In the rows, 128 means zero.
Where one turn sends some rows of the set: a few examples, then the rows asked
J314: [121 114 131 131 142 113 107 125 122 113  98 157 134 122 135 166 123 127
 104 131 134 152 146 137  82 116 108 122 141 115 125 127 123 122 137  89
 140 146 132 113 129 112 113 127 135 113 120 121 152 131 131 132]
J947: [123 109  94 124 128 122 135 153 111 133 119 128 143 101 100  93 129 117
 143 139 171 152 133 124 126 125 136 124 131 129 136  98 145 108 120 148
 150 136 112 114 160 116 110 113 134 150 148 137 112 110 126 137]
J742: [123 122 133 131 128 135 135 135 125 117  73 117 127 115 129 127 121 130
 156 151 139 109 151 109 133 134 117 125 157  89 119 102 139 133 136 125
 157 159 109 105 138 112 138  99  94 151 163 118 119 130 133 134]
J636: [115 136 134 140 133 132 130 107 131 128 139 125 138 114 144 117 117 155
 136 131 139 131 113 124 143 131 128 152 135 112 120 132 117 104 122 125
 152 133 132 111 106 147 126 144 120 105 110 152 122 139 119 137]
J821: [144 108 128 128 163 147 117 141 109 137 113 177 104 147 116 133 127 112
 130 118 142 151 157 136 120 115 122 102 101 108 117 105 146 122 146 118
 147 131 139 119 147 130 128 105 136 163 133 131 103 129 132 142]
J385: [132 128 137 176 129 123 154 144 124 126 118 117 134 101 120 115 108 123
 161 119 133 138 121 115 133 106 116 117 124 110 110 137 127 139 119 126
 118 154  99 105 135 142 122 122  84 155 130  93 106 116 143 111]
J170: [127 129 117 145 146 120  97 126 131 146 134 134 123 125 125 101 116 121
 106 132 123 164 153 124 140 120  78  93 100 133 128 126 125 134 154 111
 139 133 116 117 145 115 112 109 111 150 115 117 111 132 130 122]
J806: [140 101 130 135 136 109 107 141 139 127 137 137 130 141 131 145 121 153
 128 138 152 121 142 114  97 105 146 127 111 140 135 143 114 126 111 130
 127 124 163 119 140 130 115 136 121 125 123  98 113 132 124 140]
J468: [120 109 153 130 156 118 125 142 126 112 106 119 155 113  93 114 125 125
 128 139 119 140 136 115 131 126 116 117 152 135 135 136 144 144 133 134
 118 172 105 115 117 110 142 108  95 143 145  88 115 111 146 118]
J788: [128 100 141 130 155 128 143 124 106 140 114 130 153 137 114 113 121 116
 172 104 109 151 123 148 119 136 110 128 129 126 107 145 140 159 146 102
 121 145 123 115 118 119 147 139 156 121 145 132 137 112 114 140]
J426: [131 122 128 159 146 135 125 126 135 107 154 129 139 126 125  94 128 109
 142 122 143 155 147 113 111 124  97 115 142 101 121 125 130 143 115  96
 144 159 131 116 136 112 118 106  68 123 133 116 115 128 121 138]
J760: [139  96 107 121 121 123 116 146 113 107  81 132 137 127 131 116 128 103
 126 112 135 141 156 117 123 130 148 117 119 129 118  93 151 123 108 134
 142 154 124 115 154 103 146 124 121 171 129 125 131 133 132 106]
J916: [122 122 119 143 139 107 125 131 114 144 121 137 114 138 128 101 132 165
 204 130 127 132 141 140 156 127 126 120 138 130 113 144 149 127 136 138
 140 153 139 117 112 118 119 110  97 173 136 122 116 137 128 139]
J933: [119 119 105 142 130 131 132 119 121 118 124 159 127 133  86 141 115 135
 144 121 124 124 144 134 119 122 145 139 127 114 111 151 111 146 132 116
 133 177 111 137 148  96 112 109 150 114 104 120 120 151 121 133]
J753: [114 109 140 126 157 121 130 133  93 136  78 108 132 121 166 102 114 129
 154 128 159 137 132 106 142 121 132 129 154 125 124 109 129 125 134 132
 138 137 149  92 137 136 128 125 111 137 157  91 132 133 113 132]
J715: [139 105 107 145 159 115 159 117 114 137  92 121 142 118 150 119 142 102
 147 132 138 130 144 113 118 171 116 130 120 139 133 126 131 129 122 104
 137 135 117 119 143 141 136 135  88 157 121 137 119 110 114 131]
J798: [125 123 121 114 143 139 139 129 118 112  93 157 122 122 134  97 112 131
 201 128 135 143 140 155 155 119 133 115 156 102 104 117 138 132 132 118
 132 153 111 113 126 114 114 115  95 112 110 116 137 130 132 141]
J278: [125 100 121 130 147 120 140 108 134 104  93 124 135 119 124 136 133 138
 117 108 134 127 150 114 119 134 141 140 151 131 135 128 107 138 148 104
 135 170 113 102 148 112 122 108 123 134  92 136 138 133 146 159]
J594: [127 104 147 141 160 112 130 127 117 143 103 139 131 136  94 104 144 116
 141 131 142 151 142 110  99 103 158 122 126 143 132 126 156 133 135 146
 122 142 100 124 123 107 127 104 137 128 156 117 142 116 122 160]
J562: [125 120 110 157 109 127 156 123 103 133 117 113 132 132 124 112 141 114
 164  90 116 114 152 127 142 152 109 127 120 133  88 120 146 150 127 121
 140 139 130 120 120 109 141 116 107 140 130 134 127 136 105 142]
J244: [123  97 141 162 156 119 126 120 123 138  98 154 137 116 121 135 129 112
 167 146 114 158 126 153 100 106 112 110 113 136 117 148 154 125 113 116
 122 123 109 125 125 133 117 138 124 140 157 136 133 109 132 127]
J80: [129 125 130 114 156 124 128 103 139 133 122 146 108 117 119 133 112 133
 126 118 146 160 145 101 155  99 121 131 172 129 129 134 147 115 127 115
 139 140 122 108 130  88 121 149 128 150 134 131  94 126 163 147]
J326: [167 137 118 113 136 111 117 125 122 109 135 128 129 138 136 140  96 146
 144 129 134 128 143 126 132 123 138 108 157 137 121 144 140 121 130 122
 113 145 112  97 122  96 126 143 132 156 141 125 127 126  91 158]
J361: [117 134 139 155 166 122 136 103 121 133 105 152 123 130 119 119 125 125
 179 154 157 155 147 119 134 153 133 133 102 116 126 140 128 135 102 109
 118 156 109 133 146 111 117 131 113 125 127  81 132 148 124 145]
J746: [130 118 103 143 160 108 119 136 141 132 138 121 127 126 115 125  97 136
 129 121 155 117 130 143 137 129 127 108 153 118 117 123 124 130 118 119
 168 155 129 136 108  99 154 127 150 133 146 135 125 112 143 128]
J944: [113 133 118 125 132 123 147 131 136 136 112 149 122 119 147 158 137 133
 127 127 113 120 140 123 127 103 128 128 142  93  97 144 124 127 142  96
 133 155 125 108 104 131 133 126 109 129 106 100 134 136 149 107]
J142: [108  96 134 129 134 124 113 118 124 149  69 115 105 130 146 110 156 102
 140 116 148 136 157 115 137 101  97 116 116 137 111 135 128 120 133 133
 158 114 127 127 114 130 125 121 119 138 130 118 133 132 140 137]
J242: [124 123 130 151 141 129 137 126 121 134  92 114 100 125 121 109 101 108
 131 123 136 147 142 128 133 123  91 138  64 136 139 111 138 135 124 145
 133 127 106 115 137 116 118 121 141 141 121 119 117 123 129 140]
J300: [105  88 131 140 144 155 126 108 138 125 148 140 113 140 120 107 118 143
 175 107 135 153 149 130 129 120 113 122 126 128 119 109 147 136  95  94
 141 126 140  96 159 110 109 132 122 140 147 107 132 133 139 143]
J341: [118 116 143 142 149 146 112 122 146 152 128 160 117 131 146 115 108 130
 170 117 108 168 139 137 117 119 145 119 122 106 106 120 147 142 157 112
 152 158 126 116 152 100 114 133 131 137 141 122 148 116 111 141]
J204: [129 159 133 147 128 151 108 137 108 120 121 166 117 113 135 115 162 105
 155 150 149 159 122 108 124 123 151 121 123 111 106 130 152 134 110 116
 106 133 122 112 131 117 109 122 122 124 129 103 119 118 114 134]
J698: [123 130 129 122 152 146 126 134 126 103 141 138 110 134 126 129 137 115
 144 154 123 162 139 129 130 131 118 124 111 122 116 104 163 111 125 125
 134 122 150 131 129 128 143 122 130 149 151 118 113 113  90 102]
J320: [138 125  95 127 120 121 112 130 114 133 103 132 123 141 148 139 109 131
 137 135 149 138 136 137 153 111 115 108 158 119 135 115 105 154 115  94
 129 124 147 119 139  91 113 136 136 122 135 104  92 112 121 133]
J680: [170 127 109 131 131 136 138 138  94 131 112 142 129 119 132 123 147 105
 139 129 150 133 140 102 123 162 129 142 125 139 105 136 147 145 108 100
 116 134 125  92 161 127 143 134 137 147 133 125 127 140 140 126]
J389: [125 123 121 170 147 111 156 128 117 150 143 151 125 118 129 112 129 164
 126 125 127 140 133 139 123 124 158 125 137 138 127 121 125 136 124 114
 142 142 152 113 125 119 106 129 133 103 115 119  84 117 127 127]
J601: [118 110 130 132 126  99 134 125 109 110 106 135 116 128 109 144 140 152
 136 135 120 125 139  98 109 132 120 125 144 123 119 131 132 105  92 147
 134 121 135 119 110 108 117 153 150 151 118 112  99 130 125 143]
J393: [124 119 128 122 142 128 127 123 122 126 125 130 124 132 131 163 123 117
 124 126 137 127 138 138 203 119 165 133 132 143 117 128 147 129 124 112
 139 136 134 119 133 119 138 138 132 121 143 129 129 125 133 134]
J330: [102 104 129 125 122  86 154 110 129  98 109 104 142 120 109 132 118 146
 141 137 127 131 149 106 142 103 127 141 130 130 132 121 144 118 127 108
 134 121 130 109 127 112 107 137 112 108 128 146 105 141 121 139]
J248: [115 133 114 129 136 114 114 127 134 144  96 134 102 113 125 114 135 120
 175 166 147 130 143 112 164 132 109 121 126 120 101 141 129 134 124 109
 136 119 101 123 147 118 108 120 131 113 122 102 154 140 156 142]
J55: [136 135  96 129 118 123 126 147 111 128  87 151 120 124 129 138 115 120
 117 137 103 116 144 116 122 105 125 155 121 119 119 136 146 129 143 127
 119 155 115 108 109 115 113 111 151 139 101 138 107 134 128 134]

J933 moves to J314
J821 moves to J760
J947 moves to J753
And these:
J788 moves to J170
J80 moves to J393
J385 moves to J361
J594 moves to J142
J330 moves to J636

Where one turn sends some rows of the set: a few examples, then the rows asked
J310: [136 112 130 122 110 101 123 124  98 113 119 115 118 125 152 130 127 149]
J669: [115 113 124 106 142 155 140 124 116 146 128 132 135  87 113 116 126 129]
J440: [141 147 105 116 111 132 109 126 134  99 123 160 138 129 138 130 121 113]
J231: [123 138 124 127 133 132 116 125 134 123 140 107 127 151 155 111  94 116]
J26: [114 132 122 123 118 126 152  93 106 111 153 135 118 112 140 142 121 146]
J997: [122 127 143 119 124 122 152 154 131 149 113 133 138 146 142 145 121 127]
J880: [147 141 130 146 124 123 118 121 139  96 123 154 108 148 125 108 129 129]
J779: [116 132 130 136 136 145 145  88 117 114 132 125 119  99 104 112 138 142]
J346: [110 142 114 118 131 159 157  97 129 125 142 150 130 110 119 132 113 125]
J504: [145 135 137 126 158 129 109 140 135 133 114 121 128 116 106 148 142 108]
J68: [119 134 109  93 114 139 119 127 113 124 125 147 153 104 129 138 126 125]
J475: [128 117 127 116 115  97 131 109 100 103 128 118 114 131 147 128 135 153]
J729: [134 135 129 128 140 118 112 131 133 117 134  92 135 127 134 106  98 105]
J535: [136 145 126 146 138 126 128 122 151 127 127  90 140 146 140 115 108 115]
J570: [125 111 122 132 115  94 127 138 118 128  96 128 114 134 139 102 134 135]
J476: [127 104 127 156 146 135 140  94 144 123 134 120 104 126 111 141 150 139]
J23: [127 112 129 135 127 124 150 128 148 139 125 118 111 158 144 160 125 128]
J90: [113 104 134 150 131 122 150 119 148 140 124 119 115 152 139 157 139 125]
J683: [118 110 132 161 141 133 149  95 143 129 139 119 110 122 113 136 148 139]
J702: [126 114 111 133 144 144 115 130 155 144 116 135 136 104 102 122 149 114]
J952: [139 149 112 130 104 130 100 130 139  98 118 149 138 139 135 128 126 119]
J34: [118 127 127 124 119 130 149  94 103 106 151 136 120 115 140 154 122 144]
J833: [130 149 126 140 149 118 125 114 123 130 126  87 122 135 149 117  99 122]
J923: [125 112 106 129 139 143 114 127 154 140 105 135 135 113 104 125 151 116]
J93: [107 104 116 151 123 156 143 109 147 132 125 139 134 106 119 108 135 125]
J699: [145 147 133 126 155 120 112 134 135 127 108 116 117 128  95 150 138 112]
J915: [125 137 105  95 118 143 118 127 119 129 133 152 152 103 130 125 122 125]
J621: [147 154 152 131 144 117 137 137 120 116 131 136 113 123 115 152 115 111]

J231 moves to J729
J915 moves to J702
And these:
J310 moves to J952
J923 moves to J476
J880 moves to J621
J475 moves to J440
J669 moves to J93

